One turn moves each row of this set onto another row. After a few examples, where does it send each row asked below?
keku: [  9  -8  -8  -2  -7  -7   8   9  21  13   4 -16  12  29  -8 -11   7   8
 -13 -12  18  -4   7 -26   9  -3  23  11  -9 -13  17   0 -30   1 -32  22
   4 -10]
ganap: [ -4  -9   0  -3 -13  31  -7  17 -16  -2   4 -21 -18  -9   3  -8  13  35
   7  -4  -1   6 -31  -4  15 -12  14  -3   8 -16  17  -5   1   2  11  19
 -20  -5]
tonon: [ -4 -31   2   6   9   9  13  -4 -12  -4  -6  -5  10  22 -11 -10 -10 -21
  -2   2  -2   0  -3 -10 -11  10  16  -9  -7  -9  10 -13   9   7 -10  -9
  -6  28]
fefog: [ -6  -6  -5  -3 -20  33  -5  11 -13  -3   4 -17 -21  -5   0  -8  11  33
  12  -6  -2   7 -33  -6  13  -6   3  -7   2 -11  12   1  -3   1  12  23
 -27  -5]
sakur: [-14  -9  -1  -7   5  15   3  22 -13  -2  11 -24  16   1   3 -11 -15  23
 -13  -8  10  -1 -21 -22  -5 -12   7 -19  -3  -5  29  15  -2  -1  -9   8
 -19 -29]
Zozu: [ 14 -20  -7   9   6   1  -5 -20  -3  -2 -10   6  -7  20 -14 -10  10  -8
  -6 -10  14   2 -13 -25  12   6   9   8 -13 -17  23  -2  15  -2   0  -6
 -12  34]
Gikel: [ 24 -15   1 -29   6  -6  14  14  16   9   2 -19  17 -10   2 -19   0  16
  17   8   6  14  14   7  -7  -4  -5 -14   0 -14  35 -15 -16   6  -4   0
 -21  11]
Fos: [-11   2 -13   2   6  -5  14 -10   2  -4  -2 -20  -5   0  11 -20 -29  12
  14   3  47   3 -11  -6  18   8  24   3   1  -5  -1 -13   2  16 -11  10
  -2  11]
tobub: [  2  11 -21  20 -12  13  13   3  -6  -2  -5 -11   9   8   3   3 -15  21
  10  15  28   1  -5 -22   8   8  34   3   2   0  32  -5 -19   3 -10   6
   1  32]
zurer: [  2  -6 -12  -6  10  -3  -6 -15 -13   1  14  10  -6  14  -3  -1  -9 -22
  -5   3  11 -13  -4  -7  -4  -5  19 -10 -17   0   5  -6   3  -5   5   3
  -6  40]
tises: [  2 -14 -14  -3 -15  -8   9  -3  26   0  15   7   8  22  -1  -5  12  15
   3   4  -1   9  -2   4   8  10  15  18 -13   7  -2  -5 -22   2 -25  23
  17  -3]
Rodil: [ -6 -23   0 -12  11   3   5  18 -13   6  15   8  -5  -7   8  13  -4  26
   0   3  -9  -6 -22 -16   5 -40  19  -4  -5  -8  29  11  -2  -1  -6 -17
   2   9]
ziges: [-16  -2 -12  -4 -13   6   7   6  10   4  -2 -23 -28  17   6   0   9   8
   1 -14   8   3   5  -7   5  -8  28  28 -12  -6  -4   7 -28  -2 -13  24
   6   4]
suli: [  3 -27  15  -5   0 -14   9   5 -10 -10   0  14 -10  -9  -3  19   1  21
   0 -27 -10  -4 -24  -9  31 -20  13 -20  -6 -14  21   2  -2   3  -4   3
 -15   5]
vukit: [  2  -5   7   7 -28  -2  13  -5  30 -18  -2 -12   7  -6  -2  18   4  18
   8  -5 -15  20   1 -11   0 -25  25  11  -1 -27  14 -10   0  -1  -6  -5
  -5  11]
kir: [  6   5   0 -22   7  -2  12  24   4   8  -3 -10 -22  -9 -13  -4  -4   2
  12 -18   6   3  -1  -5  17  12 -20  15  12 -12  46 -11 -23   4 -11   9
 -23  23]
fipus: [-12  -1  -8  -6 -14   2   6   7  14   8  -2 -21 -24  17  10  -5  13   6
   2 -16   8   1   4  -9   5   0  22  29 -14  -7  -6   1 -27  -6 -11  27
   5   2]
Rig: [ -1 -29   4  -9   3  -4   9   5 -12  16  15 -20  -9   1  -2   6  -8  17
   1   6 -15  -4 -38  -3  30 -21   5 -12   7 -26  10  -4   0  15  -2  -9
 -11   2]
mot: [ -2 -34   2   7  12   5   5  -1 -12  -2  -9  -7  11  17 -13 -10 -10 -21
   0  -1  -1  -3  -8  -6 -10  10  14   1  -5  -7   3 -10   7   7 -10 -10
  -3  30]
sobe: [  1  -4 -11  -4  -1   6   6  -1 -15  -4  26  19   6 -11  -1  11 -13  24
   8 -10   0  -3 -41  -2  25  -7   1  -8   8  11  22  -5  -3  -1  -8  30
  -7 -11]
zazo: [ 10  -8 -10  -1  -6  -7  11  11  20   8   4 -14  11  31 -10  -5   6   9
 -15 -12  23   0   8 -24  13 -10  28   5  -9 -13  14   4 -27   6 -34  23
   0  -7]
seko: [  7   7 -13 -16  -9  -9  -3  10  29   6  19   3   4  -5 -10  11  -8   7
  10  -8   9   7  -7 -20  17 -35  16  17  15 -19  11 -21   5  15 -20   2
   3  15]
vaku: [ -7  -2  -6   6 -24  40  -6   6   3  -4  -3 -18 -10  -7   0 -21  10  24
   4  -2   6   5  -6  -5  -4  12   7   4  -3  -5  26   0 -13  -8   8  29
 -19 -10]
Muf: [ 27 -18   4 -30   6 -11  13  13  13   7  -3 -17  18  -8  -1 -18   2  19
  11   3   4  11  12   4  -3   0 -11 -19  -2 -15  32 -13 -17   7  -1   3
 -20  12]
Vig: [-11  11  12   1  -2 -22  16  13  23 -10  18 -16  -5   6  -9  26 -22  -2
 -14 -11   0  -1 -13  -4   1 -18  10  16   2 -25   1  -6  -5   5 -16   0
 -13   4]
tib: [ -6  10  -4 -15  12 -11  20  -9  17  -2   1   0   0 -18  11  -5  -8   4
   6  10  -7   5  -5   9   6   7 -21   3 -12   2  37   5 -21 -16   4 -10
  -9   7]
zevup: [  4   4   4 -21   8  -1  13  24  -2   8   0  -5 -25  -7  -7  -2   2   0
  16 -19   5   5   0  -7  11   8 -21  12  11 -12  46 -10 -22   1 -11  12
 -24  25]
sufot: [  7 -17 -11   4   3   7  -5 -21  -3  -2 -12   5 -15  19 -12 -14   7 -10
  -6  -9  15   0 -10 -27  11   2  13   2 -13 -14  26 -10  17   4   0  -9
 -13  31]
pez: [ 12   8  -2   3  -9  -3  11  -4  -1 -11  29  -6   6   5 -21  24 -31   4
  -9   3   9   9 -14  -3   0 -24  24   8  17  -1  22 -11   8   6 -18   4
 -30   8]
vufab: [-12  10   4  -2 -16  11  13   1   5 -17  -1 -25   8  -3  -4  11 -25   2
  -5 -10  -1  16  -4 -17  18 -14  38   4  19 -13  16  -1  14  -6  -4  -9
 -24   9]
fimi: [  6  -8  -8   0  14  -3 -12 -14 -12   7  13   6  -1   8  -2  -2  -6 -23
  -1   1  13 -11   0  -8  -1  -9  20  -9 -17  -2   5   1   1  -9   2   3
  -3  41]
Tos: [ -2  -4 -14  -7  -5  11   6  -3 -13  -7  28  22  12 -12  -7   3 -13  21
  12 -10   4   1 -33  -8  18  -5  -1 -16   3  14  21   2  -8  -1 -10  30
  -7 -13]
Guzen: [ 26 -13   3 -33   6  -9  12  12  14   6  -2 -17  18  -8   0 -21   4  14
  12   4   7   9   8   5  -5  -6  -8 -18   0 -17  33 -16 -17   6   0   0
 -24  10]
volud: [  4   0 -30 -16 -12  17  -1  -5   2   6  20  12  15  -5   0 -13 -11  15
  11  -6  17  -2 -21  -6   8  13  -4   4   6  15  20 -10 -12  -1   1  42
  -7 -11]
nuso: [ -9 -10   7  -4  10   9   7  16 -14  -8  13 -19  20  -1   7  -6 -19  29
 -14  -8   5  -4 -20 -16   0 -16  14 -19  -1  -8  29  14   1  -9 -13   8
 -16 -27]
kupem: [ -4   5  -4 -17  15 -13  22  -8  16   3   2  -4  -4 -20  10  -3 -10   7
   4  11  -5   4  -5   9   6   8 -22   3 -15   0  32   7 -23 -13   8  -7
  -4   8]
lib: [  7   4   2 -20  11   0  12  26   0  11  -3  -3 -24  -9  -9  -3   0   6
  13 -18   6   2   4 -11  14   8 -20  11   8 -12  46  -6 -24   0 -10  10
 -17  26]
baz: [  1   7  -4  -5  -5  14   6   3  19 -14   8  10  -5  -9  -6   7  -5  10
   2   4  19  22 -17  -1  13 -25  31  11  12  -5   3 -20  24   8   2  -2
 -26   8]
Let: [ -3  11  -3 -17  12 -13  25  -6  20  -4   1   1  -2 -19  13   0  -9   6
   5   6  -2   5  -4  10   6   8 -14   5 -15  -1  36   8 -23 -19   9  -5
 -12  10]
tatig: [  0 -15 -21  -3 -15  -6  12  -6  26  -3  12   4   9  24  -3  -1   8  16
   1   5  -1  14  -6   5  14   7  18  15  -9   7  -5  -3 -19   7 -21  20
  17  -2]
reg: [-11   0   0  -5   2  11   6  19   1  -2  17 -16  16  13   5 -17 -20  13
 -13 -12  19  -3  -4 -13 -10  17  -3  -9  -3  -3  23  12  -6  -9 -15  31
 -23 -23]
Lol: [  1  -2   0  16  -9 -16   0   8  -3 -30   4  -7  -6  10  -6  -1  -9  28
  -8  -2  37  12  -3   7  -4  21  27  -3  -6   5  18  -8  -6  16 -10  11
 -14  22]

baz moves to pez
tonon moves to sufot
Now find these:
zazo moves to ziges
kir moves to Let
Rodil moves to Rig
tib moves to Guzen
Fos moves to Lol
keku moves to fipus
vukit moves to seko
vaku moves to volud
ganap moves to sobe
sakur moves to fefog
fimi moves to mot
kupem moves to Muf

One turn moves each row of this set onto another row. After a few examples, where does it send each row asked below?
Fug: [  3 -20  -4   7 -13 -10   6   4  16  28  -1  -8 -10   1  -1  10  -4  -2
  17]
beb: [ 10 -28  10  13  -8  30  -1  -4  16  21   9  14 -19   6 -12   1 -15  -4
   7]
dizi: [ -5  53  -1  13 -11   5  -1  -3  13   3   5  -4 -16   9   5  20  -5  -5
   9]
panu: [ 13  37  10  19 -10   3   0 -12  10 -15  -6  38 -16  -2   7  26   1  -1
  10]
Gilom: [  5 -29  13   5  -9  14  16   2  13  10  -8  16 -20  -4   8  19 -16   1
  -7]
Pulof: [  8  14   4   9  -4  -8 -18 -12  12  -8   3  17   0  28 -12   1 -30   9
  19]
piz: [  9   7   1  10 -19   5  29 -10  22  29   6   1 -18  11  -4   9  -8   8
  10]
seb: [ 18   7 -10  23   3  11 -13   3  18  -3 -11  25 -11  29 -14  38  -7 -18
  10]
lofu: [ -1   6  -3  31 -11   2 -10 -25  14  33   4   8  -5 -16 -11  19  -6   2
  20]
vuru: [  9  -7   1  17 -15  29   9  -7  18  23  19   2 -19   3 -12  -7  -2   3
  20]
Gib: [ -7  -9 -10  30 -21   7   1  11   9  21  -3  11  -2 -11   4  23   2  14
  19]
Tel: [ -7   7   5   1   4 -14 -11 -13  11 -18 -15  -9 -20  -5 -24   8 -14  -8
   2]
Gul: [-15  19   3  24  -2  -2 -16 -10  10 -10 -23  17 -14   6 -29  25 -21  -2
   0]
romo: [ -4  11  -3  21  -2  -5 -22  12   7 -11 -18  23 -11   4   6  34   2 -20
  11]
ropo: [ 18   2  -5   1  11  19   4   8  20 -20  -3   0 -29  15  -1  22  -1 -25
   4]
bup: [ -6  18  -1  33 -11  15 -18  28   6  14  -2   0 -17  10   9  19 -23 -11
  -1]
bufit: [ 20  15  22 -10   3  -8  -6 -18  10  -9  -3  16 -21  -2   9  18 -19 -13
  -3]
Nam: [  5  18  -3  -3   0 -12  -1   6  13 -12  -4  -9 -25   0   8  12   8 -24
  13]
bimi: [ 28  -9   5  11  -3 -10  -2  13  15  -5  -6  14 -31   4   8   3  -4 -26
  10]
razud: [ -8  32   1  15  -6   4   6 -16  12 -27 -11   9 -25  -7 -21  11  -3   4
   6]
Sisov: [-15   0  -3  30  -6  37  17  -7  19  10  -5  19 -27  -3  -4  26  -4 -12
  -6]
fase: [  0  21   1   7  -4  -1 -19  -6   8 -13  10  -1   2  15  -3  -4 -24  15
  21]
kila: [ 33   6   8  -4   5  -2 -24 -17  10  -1   7  -5  -5  -5  -3  18 -17  -1
  15]
zos: [ 29  34  15  21 -18   7   2 -11  10   6  10  19 -19  -7  10   5 -18  10
   9]
nerib: [ 19   2  17   1  -3  -1 -12   7   8   6   5 -10 -25  -4  13   1 -28 -13
  -2]
Nadu: [ -3  36   4  12  -6  -3   3 -24  14 -15  -9   6 -22  -2 -26  10 -11   7
   6]
bibi: [ -6  24  12   9  -2  -2 -24   0   7  11  -7   4  -9  14   3  32 -30 -12
  -7]
Vute: [  1  -9   3  27 -15  35  -2  -3  15  31  11  14 -13  12 -15   5 -15   4
  12]
zusep: [ 37  29  -2  17  -3   4  -5 -21  18   0   3  21  -8  12 -13  24  -4   3
  23]
bibim: [  1 -17  -1  32 -16  35  -5   4  13  18   8  21 -12  -2  -9   5  -1   5
  19]
mivi: [  7  -2   0  18  -5  16  26 -23  27  17  -2  18 -32   5 -13  16   0 -19
   4]
lolos: [-13   8  -5  13   0  18  -7  15   9 -35  -1  11 -12  17   2   3 -12   1
  12]
nukip: [-22  22  -3  25  -3   0 -19  -3   7 -15 -20   6 -12  -1 -24  23 -14   1
   5]
bofan: [  1   9  -2  12  -2  12   3   4  16 -34  -4  28 -17  30  -6   3 -13  -2
  10]
siv: [ 11   6   4   7  -1  -2  -5  -8  17 -20  -3  29 -11  35 -12   2 -22  -2
  13]
fut: [  6  32  -6  12   0  37   2   4  12 -17   8  -6 -19   0   6  24  -5   1
   6]
Gadu: [ 17   7   6  39 -14   0 -22  11   7  12 -10  35 -10   8   2  23 -20  -7
   9]
Dubam: [ 13 -16   7  18 -14  36  10  -8  17  12  14  21 -21  -4  -8  -2  -2   6
  15]
Tunaf: [  4  15   0  16   3  21 -32   7   4  -2   3  -6   1  -3   3  33 -23   5
   6]
gad: [ -3   1   2  17  -6  15   0 -21  12  12  10  -6 -14 -35   2  10  -1   5
  14]
kap: [-10  12  -2   6   0  10 -16   9   6 -28   7  -4  -5   9   4  -4 -18   8
  16]
zug: [ -4  -4   5  22 -18  19  16   2  16  29  -6  21 -13  16  -3  28 -23   7
  -5]
tif: [  6  -6   4  15 -18  18  24  -2  12   2   2  17 -17 -21  11  11   5  18
  13]
Sibu: [ 14  34  -5  27 -17  14  15  13  17  -4   7   9 -32   4   9   3   3  -8
  13]
Sar: [  4 -28  -1  18  -9  24  -6   5  14  20  11   3 -15   0 -10  -3  -1  -5
  20]
Batis: [  6 -13  -1  19  -4  -6  -1 -23  23  33  -4  13 -16   2 -18  19  -8 -19
  11]
mev: [ -4   2   7   2   5  -9  -5 -13  12 -25 -20   5 -27  -1 -22  12 -13 -12
  -1]
tofur: [-15 -15   3  18   0  28  -1  -3  11   6  -1   0 -21 -25   5  21  -7 -10
  -3]

bup moves to Sibu
Sisov moves to mivi
bofan moves to siv
Now find these:
dizi moves to Nam
Gul moves to Nadu
zug moves to piz
bibim moves to Dubam
Tunaf moves to fut

